Rotation paths and how fast each direction turns (degrees each step):
Each turn is a multiple of 5 degrees from 10 to 175, or 0.
Each row of a path follows its step; steps can be skipped.
path 1
step 0: -200; 65; 128; 28; 77; -20; -67; -27; 41; -155; -72; -45; 172; -23; 43; -272; 0; -81; -52; -97; -232; 54; -177; 182; 57; 237
step 1: -3; -234; 144; -10; 127; 64; -134; -98; 21; -78; 99; 131; 225; -168; -125; 2; 72; 116; -194; -72; -55; -136; -78; 144; 218; 76
step 2: -20; -27; -28; -93; -19; 113; 59; -81; 137; -170; 173; 72; 197; 64; -117; -165; -56; 152; 222; -130; 115; -89; -247; 8; 185; -33
step 3: -12; 20; 229; 112; 218; 150; 110; -34; 106; -10; -145; -141; 81; -4; -23; -110; -135; -10; 154; -103; -127; -86; -265; 9; 87; 160
step 4: 66; 3; 149; -33; 136; 10; -62; 34; 35; -4; 138; 81; 26; -196; -115; -22; -177; -24; -127; 29; -151; 153; -220; 170; 294; 119
step 5: -212; -192; 15; -226; 139; 75; 50; -43; -60; -233; 111; 116; -55; 23; -247; 30; -58; 88; 17; -169; 21; 3; -214; 52; 95; 18
step 6: -323; 51; 148; 16; 3; 106; 109; -203; -31; -7; 32; -1; 156; 92; 77; -173; -41; 64; 100; -182; -79; 71; -164; 43; 94; 217
step 7: -8; -84; 199; 250; 196; 76; -43; -198; 39; -32; 115; 61; 72; -190; -122; -148; -122; 142; -161; 24; -75; -56; -43; -12; 125; 178
step 8: 75; -35; -164; -4; 149; 119; 99; -74; 54; -15; 302; 111; 30; 48; -201; -35; -163; 163; 46; -79; 57; -63; -209; 214; 141; -2
step 9: -86; 55; 60; 46; 145; 29; 208; -115; -62; -202; -51; 15; -92; 135; 53; 5; -135; -17; 151; -93; -54; -150; -337; 59; 84; 207
Directions:
55; 9; 28; 38; 83; -22; -95; 15; -46; 75; 70; -1; 22; -37; -60; -38; 30; -59; -127; 36; -20; 17; -26; 15; -18; -36  110
-32; 77; -34; 30; 8; 27; 54; 18; 28; 28; 26; -27; 7; -36; 42; 58; 117; -14; -7; -72; -89; -12; -93; -24; -77; 39  120
-49; 97; -70; 0; -24; 119; -83; 32; -50; 7; -82; 36; -10; 14; -92; -27; -16; 22; 21; 2; 37; -29; -40; 23; -36; -19  120
-26; -14; 15; 78; -20; 38; -24; -53; 34; 43; 48; 7; 130; -3; 7; -40; 49; 98; 9; -18; 65; -41; 52; -93; -11; -21  70
13; 13; 37; 26; -91; 112; 5; -20; -41; -33; 48; 33; -37; -69; 22; 36; 27; -84; -19; 59; -24; -55; 28; -48; 103; 15  125
37; -9; 53; -40; -40; -20; 9; -73; -88; 9; 38; 3; -27; 83; 6; -43; 33; -73; 59; -71; 67; -29; -89; -37; -34; -61  110
path 2
step 0: -23; -76; 134; -79; -118; -248; -149; -83; 111; -83; -103; -125; 143; 143; 50; 217; 103; 82; -177; 178; 69; 5; 9; -29; 44; -132
step 1: 98; 8; 140; -25; -131; -110; -113; -112; 97; -90; -70; -61; 71; -49; -50; 98; 246; 104; -244; 98; 262; 78; -72; 73; -80; -91
step 2: -31; 48; 220; -11; -126; -24; 106; -181; -28; 47; -64; -151; 44; 7; 79; -71; 201; -1; -234; 86; 173; 118; -141; 105; -193; -80
step 3: 18; 3; 139; -164; -45; 110; 74; 128; 18; 49; 12; -120; 56; 94; 209; -96; 202; -130; -140; 58; 171; 116; -108; 74; -227; -103
step 4: -92; 178; 96; -267; -39; 56; 96; 175; 160; -95; 19; -123; 178; 4; 214; -79; 33; -5; -52; 108; 34; 64; -50; 24; -204; 21
step 5: -102; 176; 165; -159; -15; -154; -45; 244; 192; -5; 112; -44; 151; 106; 102; 56; -30; 62; -13; 163; -71; 168; -78; 39; -63; -115
step 6: 31; 211; 92; 32; 28; -82; -161; 165; 177; -36; 100; 158; 234; 21; 13; 13; -23; 167; -171; 112; 60; 197; -98; 81; -8; -43
step 7: -34; 123; 124; 247; 25; -79; -45; -52; 118; 89; 37; 27; 192; 105; 152; -89; -110; 142; -289; 85; 57; 175; -37; 72; 16; -60
step 8: 72; -55; -26; 192; 58; 14; -73; 40; 160; 70; 86; -88; 50; 122; 239; -126; -50; 55; -226; 44; 257; 142; 93; 68; -59; -107
step 9: -67; -15; -95; 57; -33; -28; 4; -57; 122; -116; 98; -190; 58; 23; 192; -202; -115; 115; -38; 129; 275; 95; 144; 70; -200; 17
Directions:
-66; 4; 43; -35; 27; -40; -100; 44; 14; -57; -11; 13; 102; 80; -66; 53; -13; 54; 46; -72; -38; -36; -40; -37; 13; 24  60
36; -93; 22; 7; 19; -33; -49; 95; -10; 84; 40; -6; -70; 91; 1; 46; 38; -60; 25; -3; 1; 40; -1; 1; 26; -106  145
-96; -2; -53; -15; 59; 48; 38; 29; -9; -6; 6; -61; -52; 70; 28; 0; 7; -9; 40; 11; 91; -54; -88; 96; 14; 60  60
17; -40; -66; 58; 49; -37; 45; -78; -4; -42; 42; 44; 60; 50; 54; 44; -19; 63; 22; 28; 88; 0; 32; -53; 93; -51  40
-13; 55; -17; -64; -21; 5; -53; 1; -4; -20; -83; -60; 17; 65; 47; -35; 27; 65; -46; 24; 34; 159; 28; 30; 18; -27  0
path 3
step 0: -72; -202; -190; 101; -16; 33; -235; 74; -239; -107; -39; 17; -86; -171; -131; -111; 159; -136; 171; -39; 13; 6; -45; -66; 31; -62
step 1: -24; 237; -67; -100; 87; -189; -27; 39; -45; 107; 76; 110; -159; -88; -114; -51; 176; -51; -36; 104; 209; 241; -123; -31; -48; 55
step 2: 98; 18; -79; -17; 225; 27; -33; -93; 99; 199; -45; -28; -58; -90; 8; -71; 84; -141; 222; -176; -38; -115; -92; 76; -276; 109
step 3: 105; 210; -100; 48; 274; 41; 155; -103; 276; -151; -52; -18; -20; -184; 2; 149; 15; -2; -92; 24; -11; 59; 41; 72; 92; -16
step 4: -58; 71; 122; 113; -58; 115; 70; -32; 187; 177; 40; 50; -133; -67; 135; 141; -340; 85; 98; -18; 53; -165; 121; 30; -96; 17
step 5: 106; 67; -13; 124; -230; 57; 111; 207; 74; -180; -14; -293; 44; 22; -61; 100; -113; 34; -75; -77; -183; 23; 110; 42; -31; -103
step 6: -93; -45; 18; 24; -121; 139; -235; 53; -133; 19; -7; -60; 61; 28; -178; 47; -166; 67; -204; 127; 208; -178; 96; -123; 13; -127
step 7: -10; -34; -21; -45; -230; -168; -182; 213; -58; -1; 352; -101; 41; -37; -71; -122; 87; -92; 13; -4; -56; -59; -118; 13; 129; 14
step 8: 28; -77; 108; -308; 126; -92; -144; -7; -103; 11; 6; 55; 41; 38; -117; 84; 207; -93; -176; 89; 5; -35; -130; -2; -247; -100
step 9: 77; -127; -133; -184; 230; -121; -29; -175; 143; 160; 189; -12; 75; -37; 162; -195; 105; 3; -50; -45; -48; -22; 66; -34; 113; 76
Directions:
-7; 108; -17; -46; 3; -24; -146; -60; 42; -27; 10; 17; 7; 52; 14; -34; 69; 2; 29; -52; 16; -11; -92; 2; -15; -51  55
-91; 43; -15; -3; -30; 5; -46; -40; 15; 30; -37; -14; 24; 24; 32; 90; -35; 22; 51; -11; -101; 64; 130; -11; 27; -47  55
-78; -5; 13; -14; 72; -40; -60; 50; -45; 77; 5; -74; 67; -3; -87; 47; 22; -71; 19; 28; 8; 39; -55; 11; 28; 86  55
path 4
step 0: -127; -141; 1; -17; -359; -189; -8; 9; -31; -110; -52; -89; 224; 135; -15; -207; -27; -41; 64; -66; -150; 54; -93; -94; 187; -163
step 1: -71; 41; 237; 130; -85; -18; 183; 56; 92; -81; -214; 29; 90; -22; -42; -202; -31; -54; 325; -44; -8; 206; 132; -41; 192; 38
step 2: -73; 9; -9; 95; -277; -184; 29; -132; 53; -230; -99; 51; 202; 220; 23; -189; -149; -67; -24; -10; -149; 153; 20; -160; -37; -122
step 3: -37; 20; 225; 171; -17; -159; 133; 167; 151; -118; -51; 106; 60; 162; -68; -105; -80; -73; 277; -112; 97; 110; 144; -178; 19; 166
step 4: 10; -48; 77; 43; -97; -113; 12; -109; -35; -74; -116; -86; 268; 343; 114; -58; -221; -121; 56; -12; -48; 126; -65; -220; -202; -42
step 5: -114; 6; 76; 180; 27; -185; 14; 178; -34; -36; 21; 44; 133; 118; 89; -16; -83; -124; 259; 81; 112; 99; 56; -244; 80; 319
step 6: -71; -147; 101; 23; 66; -215; 106; -39; -133; 52; -58; -93; 244; 144; 121; -108; -80; -171; 31; 154; -85; 213; -67; -119; -263; -49
step 7: -96; -83; -49; 157; 12; -266; 91; 83; -86; 55; -31; 5; -113; 75; 58; -96; -183; -106; 208; 220; -70; 52; 102; -115; 41; 342
step 8: -86; -258; 51; -152; 21; -308; 83; 44; -147; -38; 8; -210; 125; 181; -24; -118; -7; -79; 76; 48; -167; 160; -30; 65; -195; 42
step 9: 69; -36; -17; 120; -58; -183; 58; -10; -49; 42; -105; -223; -50; -15; -45; -109; -223; -89; 261; 127; -64; 110; 21; 114; 96; 354
Directions:
43; 48; -41; 21; -13; 91; -4; -114; -16; 28; -113; -4; -51; 25; 65; 1; -104; -15; -1; 50; -60; 2; 12; -4; -6; 14  145
28; -27; 27; 61; -44; -66; -21; -134; -86; 9; 43; -15; -21; -33; -41; -11; 13; -6; -64; -78; -24; -11; -83; -70; 3; 3  175
-65; -36; -109; 73; 11; 37; 124; -35; 36; -20; -44; -48; 40; -10; -15; 38; 69; -22; 18; -40; 6; -82; -13; -1; -41; 25  0
14; -20; 94; 26; 42; 61; -11; -1; -18; -11; 2; 55; -26; 3; 72; -33; 106; -17; 26; -66; -84; -18; 55; 17; 8; 115  170
51; -10; 13; -25; -130; 2; 15; 13; 44; 18; 58; -28; 80; 9; 95; -50; 17; 21; -63; 48; -49; -66; -20; 26; -81; -5  175
-71; -82; -7; -22; 13; 2; 40; 45; -98; 127; -8; 14; -28; -22; 75; -3; 29; 4; 16; 71; -25; -26; -32; -60; 55; -50  45
-14; 23; 3; 23; -122; 61; 30; 72; 21; 27; -69; 43; -6; -11; -21; 2; 7; 16; -43; -118; -32; 53; -27; 30; 82; -61  25
